| -29.8 |   1.5 | -48.9 |  22.5 |  21.4 |  29.0 |   3.5 |  -3.3 |   0.5 |  54.9 |  19.6 |
|   0.6 |  17.5 |  34.3 | -60.2 | -20.7 | -24.7 | -17.4 |  31.5 |  38.7 | -45.0 |   0.5 |
|  20.0 |   4.1 |  38.6 | -43.3 | -24.9 | -22.7 | -18.5 |   9.6 |  26.8 | -43.6 | -12.4 |
|  26.4 |  59.6 |  19.2 |   8.8 | -41.4 | -44.7 |  23.8 |  16.0 |   5.2 | -28.3 |  -1.8 |
|  -7.4 | -42.0 |  15.8 | -37.4 |  13.6 |  15.7 | -22.1 |   4.9 |  15.9 | -16.4 |  -0.6 |
|   5.0 |  19.7 | -17.7 |  62.7 |   9.3 |  -8.4 |  31.7 | -29.1 | -45.3 |  20.0 |  -3.6 |
|  14.2 | -58.1 |  -0.9 |  33.0 |  22.6 |  30.1 |  -7.5 | -34.0 | -48.8 |  16.0 | -25.5 |
:
|   1.5 | -48.9 |  22.5 |  21.4 |  29.0 |   3.5 |  -3.3 |   0.5 |  54.9 |  19.6 | -29.8 |
|  17.5 |  34.3 | -60.2 | -20.7 | -24.7 | -17.4 |  31.5 |  38.7 | -45.0 |   0.5 |   0.6 |
|   4.1 |  38.6 | -43.3 | -24.9 | -22.7 | -18.5 |   9.6 |  26.8 | -43.6 | -12.4 |  20.0 |
|  59.6 |  19.2 |   8.8 | -41.4 | -44.7 |  23.8 |  16.0 |   5.2 | -28.3 |  -1.8 |  26.4 |
| -42.0 |  15.8 | -37.4 |  13.6 |  15.7 | -22.1 |   4.9 |  15.9 | -16.4 |  -0.6 |  -7.4 |
|  19.7 | -17.7 |  62.7 |   9.3 |  -8.4 |  31.7 | -29.1 | -45.3 |  20.0 |  -3.6 |   5.0 |
| -58.1 |  -0.9 |  33.0 |  22.6 |  30.1 |  -7.5 | -34.0 | -48.8 |  16.0 | -25.5 |  14.2 |

|   0.9 |  32.6 |  14.2 | -33.2 |  23.3 |
|  19.9 |  49.8 |  37.3 | -13.1 |  -3.4 |
|   4.0 | -45.4 |  31.1 |  52.7 | -57.8 |
| -18.0 |  -8.8 |  71.4 | -46.5 | -23.9 |
| -11.1 |  68.4 | -38.5 |  27.7 |  -4.8 |
| -55.8 | -11.8 | -42.5 | -26.9 |  -4.9 |
|  10.3 |  21.2 | -63.4 | -13.7 |  75.9 |
| -17.6 |   4.1 |  -1.8 |  47.8 | -55.9 |
|  86.9 |   3.3 |   9.9 |  -3.5 |  46.3 |
|  11.8 | -85.5 |  13.4 |  21.9 |  -3.5 |
|  24.8 |  24.6 | -44.0 |  17.8 |  20.5 |
|   9.1 | -28.3 | -13.7 |  43.6 | -28.9 |
:
|  32.6 |  14.2 | -33.2 |  23.3 |   0.9 |
|  49.8 |  37.3 | -13.1 |  -3.4 |  19.9 |
| -45.4 |  31.1 |  52.7 | -57.8 |   4.0 |
|  -8.8 |  71.4 | -46.5 | -23.9 | -18.0 |
|  68.4 | -38.5 |  27.7 |  -4.8 | -11.1 |
| -11.8 | -42.5 | -26.9 |  -4.9 | -55.8 |
|  21.2 | -63.4 | -13.7 |  75.9 |  10.3 |
|   4.1 |  -1.8 |  47.8 | -55.9 | -17.6 |
|   3.3 |   9.9 |  -3.5 |  46.3 |  86.9 |
| -85.5 |  13.4 |  21.9 |  -3.5 |  11.8 |
|  24.6 | -44.0 |  17.8 |  20.5 |  24.8 |
| -28.3 | -13.7 |  43.6 | -28.9 |   9.1 |

| -87.6 |  34.7 | -46.5 | -48.2 | -59.1 |  -2.4 | -86.0 |  -3.7 |
|  75.5 |  11.8 |  41.4 |  57.4 |  44.9 | -28.2 |  62.3 |  -7.8 |
| -79.4 |  51.0 | -48.2 | -25.9 | -36.1 | -12.1 | -63.0 |   0.4 |
:
|  34.7 | -46.5 | -48.2 | -59.1 |  -2.4 | -86.0 |  -3.7 | -87.6 |
|  11.8 |  41.4 |  57.4 |  44.9 | -28.2 |  62.3 |  -7.8 |  75.5 |
|  51.0 | -48.2 | -25.9 | -36.1 | -12.1 | -63.0 |   0.4 | -79.4 |

| 14.9 | 16.0 | 82.9 |  4.7 | 13.7 | 32.2 | 40.7 | 23.2 |
| 12.8 | 18.7 | 24.7 | 16.2 | 16.4 | 19.9 | 17.5 | 13.8 |
| 35.2 |  9.4 |  5.7 | 25.5 | 17.4 | 18.5 | 21.6 | 38.2 |
| 49.2 | 10.8 |  6.1 | 20.6 | 23.1 | 17.8 | 14.2 | 19.9 |
:
| 16.0 | 82.9 |  4.7 | 13.7 | 32.2 | 40.7 | 23.2 | 14.9 |
| 18.7 | 24.7 | 16.2 | 16.4 | 19.9 | 17.5 | 13.8 | 12.8 |
|  9.4 |  5.7 | 25.5 | 17.4 | 18.5 | 21.6 | 38.2 | 35.2 |
| 10.8 |  6.1 | 20.6 | 23.1 | 17.8 | 14.2 | 19.9 | 49.2 |

| -28.0 |  15.1 |
| -19.3 |   2.4 |
|  76.9 | -42.5 |
|  50.0 | -23.2 |
|  46.1 | -35.7 |
|  69.9 | -33.0 |
|  11.0 | -10.1 |
| -15.4 |  16.6 |
|  26.5 | -19.1 |
|  54.0 | -42.8 |
|  19.6 | -10.8 |
:
|  15.1 | -28.0 |
|   2.4 | -19.3 |
| -42.5 |  76.9 |
| -23.2 |  50.0 |
| -35.7 |  46.1 |
| -33.0 |  69.9 |
| -10.1 |  11.0 |
|  16.6 | -15.4 |
| -19.1 |  26.5 |
| -42.8 |  54.0 |
| -10.8 |  19.6 |

| -49.6 |  48.6 |  11.7 |   9.5 |
|  12.5 | -47.3 |  -3.0 |  -5.5 |
| -18.2 | -22.2 |  -4.9 | -40.7 |
|   5.2 |  84.6 |  -8.8 |  21.2 |
|  56.6 | -24.1 | -21.5 | -44.5 |
|  -5.4 |  30.4 |  26.5 |  40.9 |
| -41.6 |   7.0 | -38.7 | -17.2 |
| -11.6 |   6.7 |  52.3 |  73.2 |
|   3.2 | -62.3 | -30.5 |   2.2 |
|  -3.3 |  42.6 |  13.0 |  36.8 |
:
|  48.6 |  11.7 |   9.5 | -49.6 |
| -47.3 |  -3.0 |  -5.5 |  12.5 |
| -22.2 |  -4.9 | -40.7 | -18.2 |
|  84.6 |  -8.8 |  21.2 |   5.2 |
| -24.1 | -21.5 | -44.5 |  56.6 |
|  30.4 |  26.5 |  40.9 |  -5.4 |
|   7.0 | -38.7 | -17.2 | -41.6 |
|   6.7 |  52.3 |  73.2 | -11.6 |
| -62.3 | -30.5 |   2.2 |   3.2 |
|  42.6 |  13.0 |  36.8 |  -3.3 |
---
|  31.7 |   9.6 |  25.9 |  62.0 |
| -14.1 | -32.1 | -11.7 | -20.3 |
|  20.9 |  18.3 |  -1.0 |  50.5 |
:
|  62.0 | -11.7 |  18.3 |

| -15.5 | -57.4 |  42.4 |
| -30.9 |  62.5 |  16.2 |
:
| 42.4 | 62.5 |

| -20.5 |  40.0 | -11.7 |  17.8 |
|  45.2 |  21.7 | -45.0 | -78.5 |
:
|  17.8 | -45.0 |

|   0.1 |   5.9 |  67.6 | -11.6 |
| -30.2 | -52.0 | -22.7 | -73.2 |
|  51.9 |  23.8 |  38.5 |  55.8 |
| -24.6 | -28.5 | -55.6 | -31.2 |
:
| -11.6 | -22.7 |  23.8 | -24.6 |

|  -0.1 |  41.5 |  -3.3 |  32.9 |  -8.7 |
|   3.7 |  28.8 |   7.5 |  16.0 |   8.3 |
|  -3.9 | -22.4 | -18.9 |  -1.8 | -27.8 |
|  51.5 | -34.2 |  16.4 | -69.5 |  71.1 |
|  16.3 |  13.3 |   3.5 |  -1.9 |  19.6 |
:
|  -8.7 |  16.0 | -18.9 | -34.2 |  16.3 |

| 10.8 | 53.6 | 24.0 | 14.0 |
| 12.2 | 14.9 |  4.3 | 73.3 |
:
| 14.0 |  4.3 |
